Each path below is one point turned by a fixed rotation once a step. After each direction that follows a path, write how fast that rotation turns it, in deg/step (0 if it stays still).
Each turn is a multiple of 5 degrees from 10 to 175, or 0.
Each row of a path follows its step; steps can be skipped.
path 1
step 0: [ -6 -30   6  12   2  18 -20   7   6  -2   1  -5 -13  -4 -10 -48  10   4
  21 -14  -3  -5  15  -8   3   3  16 -18 -17]
step 1: [-14  -2   5 -16  -5  -2  16 -10  16 -16  29  -3   2   3 -13 -11  -1   1
   4 -49  19  -4 -14  -7  -4   9   3 -26 -15]
step 2: [ -7  -4 -20 -31   2  22   3   3  10   0 -14  18 -11  -2 -35 -25  -3   1
   3  -2  27  -8 -13   3  -6   9 -28  -5  10]
step 3: [  9   9 -21  -6  -9  20  11 -15  -7  21 -10  -6 -22  19  -6  14   3   8
 -19 -17  14 -28 -18  26 -13  -4  -3  -2 -23]
step 4: [ 11  -7 -25  -7  13  -6  -6 -11   8  40  -3  10 -17  24   0 -11  12 -20
  -5  19   2   1   9   2  19 -16 -10 -25 -14]
step 5: [ 16  -8 -14  24  -3   8 -19 -32   1   0   8   3  -4   4 -17  -3  -4   5
  -9   4   6  -4   9  -4  20  14  40 -21 -24]
step 6: [-14  -6 -37  -5  -9  -8 -16 -26  13 -17  27   9  11   6  15 -21  -3  -7
  -6 -12  12  25  17  -3  -7  10  -1 -18   4]
step 7: [-15 -12 -14  15   2  35 -18  -4  -5  -7  11   8 -21 -12 -12 -24  -9  23
  23 -17   7   1  17  15 -19  12 -10   6  -4]
step 8: [-20   3   7  -2   7   2   6  -1  -4  17  21  -2 -16   0  10  10 -10  -4
   2 -38  15 -11  -2  10 -21  -1 -30 -36 -13]
step 9: [  6 -12   6  -7  13  14 -13  24   7  22 -16  11 -15  -5 -17 -12  -3 -18
   2  12  34 -22  -2   1   2  21 -12 -28  -8]
Speeds:
[ -6  -3  -2   7   6   1   4  -5  -6  10  -1   3   2  -5  -3   6  -3   7
  -3   1   0  -2 -12   9  -8   0 -19   5   4]	70
[12 -3 -9  6  5 -3  3 -6  2  9 -1 -2 15 -4  9 -4 10  4  0  8 -6 -6  0 -6
  1  7  3 -2 -6]	60
[  3   3   3  -4   5  -4   0  -4  -4  -6  -2   3   6 -10  -7   3  -4   1
  -9   6  14   7  -8  -3   1  10   6 -12   7]	95
[ -2   0  -4  -4   9   0   1  -4   8  -7   8 -14   6  -1   5  11   3  -8
  -7  -7  -4  -6   0  11   1  -5   1  -6   5]	155
[ 9  2 -1  9  1 10 -3 -5  5 -6  2 10 -2  2  4 -9  4 -1 -3 -7 13 -2  0  5
  6 -7 -9 -8 -6]	0
[ 10  -5   6  -6  11  -1  -3  -5 -10   1   9   2   5  -1   1 -12 -12  -5
  -2  -9   0  -3   4  -3  -8  -3   3   9   3]	55
path 2
step 0: [ 10 -14 -14 -38  13  10 -12  10  -8 -17 -26   1   1   3 -11   2  12  21
   8 -30  -3   5   1   0 -11 -16  -9 -28  31]
step 1: [  4  10  -6 -17 -10   8 -31  26   0   3  -1   8 -15  -9  16 -10  27  20
  -6 -15   8 -15  -3  32 -15  21 -26   4  14]
step 2: [ 10   2  12  -1 -11  -4 -29  13 -40  11  14 -28  -1   5   9   2   4  21
  10   8 -19 -22  11  15   1  -3   9  14  32]
step 3: [ -1 -21 -25   8   5   1   0   4 -17  38  13  -7  -5 -19  10 -18  -4  11
  -1  -7  -8 -24  -1 -25  12  30  11  -3  28]
step 4: [-23  -7   3 -12  17  31  11  13 -35  14   8 -21  -8  -8  10  -2   0 -17
  -2 -13   3   0 -37   5  15   5  17 -24   5]
step 5: [ 16 -23  -1 -30  16  29   1   9 -17 -24   6  -2  10   2  -7  13   6   1
  15 -14  29  -3   9 -10  -3  24   6 -32  11]
step 6: [ -7   4 -21 -24  -6  -3 -27   2 -15  -6  -9 -19  -7   3 -19  -8  10  17
 -14 -26  37  -2  -6  16  -8   2 -30 -16  12]
step 7: [ 18  25  16 -13 -24 -12  -9  21  -8  -2  23 -20 -32 -10  -7   1  22  18
   5 -13   1   0   7  13  -9  17   4   3  30]
step 8: [  2  -6   8  -5   2 -19  -8   8 -34  18 -18  -9 -12 -32  -9  -3 -21  32
  15   3  -8 -19  -6  -9   4  17   4  14  27]
step 9: [-27  -8   6  17  -4   7  -5  26 -21  13  16  10   2  -7  -9 -23  12   1
  10 -13  -2 -21 -36 -13  16  27  19  -8   9]
Speeds:
[  7  -8  -5   1   5  -4   5  -7  -8  -5  -8   5   7   0  -5  -2  -8   7
  -4   5  -5  -1   8 -11 -13   4  -4  -4   9]	135
[ 7  0  0  5 -5  6 -6  6 13 -6 11  9  0  2 -3 -6  5 -5  0 -2 -2  5  3 -9
 -3 10 11 -2  9]	170
[ -8  -7  -5   5  -1   2   1  -6   1 -10  -1  -6 -12   5   3   0  -7   0
  11 -12  -3  -8  -2   9  -4   8   1   2   9]	0
[  1  -4   8  11   4  -4  -6  -6  -2   2  10   2  -4 -13  -2  -7  -5   4
   1   4  -9   1   5   8  11   1  -4 -10   1]	65
[  6   0  -2  -6  10  -5  -3   2   5 -12   5  -3  -4  -2   1   3  -6 -10
  -7  -6   6  -8  -1  -4  -3  -8  -2 -15  -6]	60
path 3
step 0: [  3  18 -14  -9 -13  -2  -2  -2   0 -16  28  -3  23  19  16   3  31  -7
   3  -9  11 -16 -12  -8  -1  19 -14  16 -40]
step 1: [ -6  13   7  -2 -12  -5  -5  28 -10  25  -4  -5  -2  35   2 -13  24  12
 -17  11   4 -32 -14   5   8 -26 -10  19  10]
step 2: [  1  -4  16  26 -18  18   2 -12   4  30   6  -8   0 -21   6  -7  31 -28
  -8   0   1   6 -14  11  18 -11 -17  13 -29]
step 3: [-15 -15  24  39 -24 -20  -3  -1  -1  -1  -3  -6   1  20 -22  -9  22   5
  38   6 -10  -9   1  -9  -3  -5  -8 -12   3]
step 4: [ -8  -2 -25  24 -21  -9  28 -14  -4  -2   0   5 -22  -1  12 -16 -15 -24
  14 -10 -13 -16 -38   9  -3  -8  10  -1  -6]
step 5: [ 26 -10   9  -4 -21  -2  14 -15   6  13  13   4   1  28  10  20 -24  -3
  28  10 -18 -15   5  18   9   6 -32  -7   9]
step 6: [ 23  18   2  -1 -16 -34  20  -4 -11 -20   7  16 -13   8  14   3  11  -5
   0 -12  23 -19  10  17  25  13  11  -6 -24]
step 7: [ 10   1  23  -3 -20   2  -6 -20  -9  18 -39  -9   0  26   0  -1 -13  18
 -16  -2  25 -19 -11  26  11   0   5   4  12]
step 8: [-12 -22   4  18 -24   8 -20 -16  18   3   9  10  16 -15  19   0   4  -6
   5 -19  38  -3   5  16  12  24   3  19 -18]
step 9: [-26 -13  -6  -4 -23  -1 -33  -1   2  -6   4  12  10  42 -15 -12  -2   9
   8   7  18 -21 -11 -17   5  -9   6 -22 -10]
Speeds:
[-7  7 -9  7  9 -7  1 -5  6 -3 -2 -1 -2  7 11 -7  9  5  6  2  8  0 12 -7
  5  1 -6 -7  3]	130
[  9  -3   9   3  -2  -4   5  -6  -4   0  -8 -12   2  -8  -8 -13   2  -6
  -3  11   9   1   8  -4   0   5   3   3   2]	80
[16  4 -8 -6 -1  6 16  2 10 -7  2  2 -3  6 -3 -2 -3 -2  5 -1 -6 -5  0 -6
 -6  8  1 -4  2]	60
[ -6   5   0  -2  -5   9  -4   8   2   2   7   1  12   8   0 -10   9  -4
 -13   3  -1   8  -4  -9  -1   8   0   2   5]	35
[ -5  -8  -6  -1   6  -9  -1  -4  -6 -10  12  -4   6   4   1  -1 -15  -9
   1   8   1  -3  -7  -7  -1   0  -8   3   1]	70
path 4
step 0: [-11 -11  11   1  26  -5   0   0  -3 -19 -20   9  -6 -14  -1  31 -18  45
  -1   9  16  -5  28  -9  21  13 -14   4  16]
step 1: [ -2  14   3  21  10   0   6 -18  -1 -11   7  -3   3  -4   0  13  10  28
  -4  43  41 -18 -15 -24  -4  17 -11  -7  -5]
step 2: [  7  16  25  -2  28  24   0 -27   8  15 -25   3 -28  -2  -5  -6   3  29
   2  -3  18 -20  11  -8   8  28 -11   7   7]
step 3: [-10  22 -12  -5   4   8   0 -28  19  -3   7 -15   0 -14  -6 -28 -11  30
   8  10  29  16  -2 -31  18  19   5   6 -21]
step 4: [ -6   8   5  -7   3  45   7  -9  39  -3 -36  -9  -1  -9  -1   8  -5  18
  25   1  18  17  10  -3   2   0 -22 -12  -2]
step 5: [-47  14 -25  -6   9   6   1  13   8   5 -12  12   1 -27  18  10  -7  37
  19  11  21   3   3 -14   7   7  12  -1  -4]
step 6: [-14  13   9   6  19  24  35  -1  -7 -10   5 -13   1 -26   4  33   2  23
  11   3  29   2  -7  14  10   4 -32  -2  10]
step 7: [-19  21  16  -1  16  14  -8 -12 -20  -7  -8  16  10 -31  -6  -4 -17  43
   8  16   4 -33  -9 -14  -9   1  -8  11   3]
step 8: [ -1  20   6  14  -8   5   6 -34   6 -18   8  -9 -10 -22 -29  20  10  31
  13  -3   5 -11   9  -4  14  38 -15  -1  -9]
step 9: [ 17   6   7  -5   0   3   6 -32  19  21 -26  12  11 -23  -7   3  -8  32
   9  17  16 -16   8 -29  20 -11  -5  -9 -18]
Speeds:
[ -3   4   6  -5   3  11  -2  -2  -1 -16   7  -1   4   1 -14 -13  -9  -1
  -1  -2  -9   5   2  -2   2  -1   0   6   3]	85
[  8   5   3   2   0  -3   8  -4  -2 -11 -12   5  -5   3   2   2   8   5
   0  -5  -2  14   4  15  -4   5  -3   5   1]	175
[ -5   3  -1   5  10   3  -2  -5  14   3  -4   2   4   5  11 -11   5 -12
  -2  -8   6   9  -1  -9   0   5   1   3   3]	45
[-13 -10   7  10   3  -7   2  -4  -4  -7   2   7   6  -3   4   8  -2   1
  -6  -2  -4  -4 -10  -1  -3   4  -9   6   9]	55
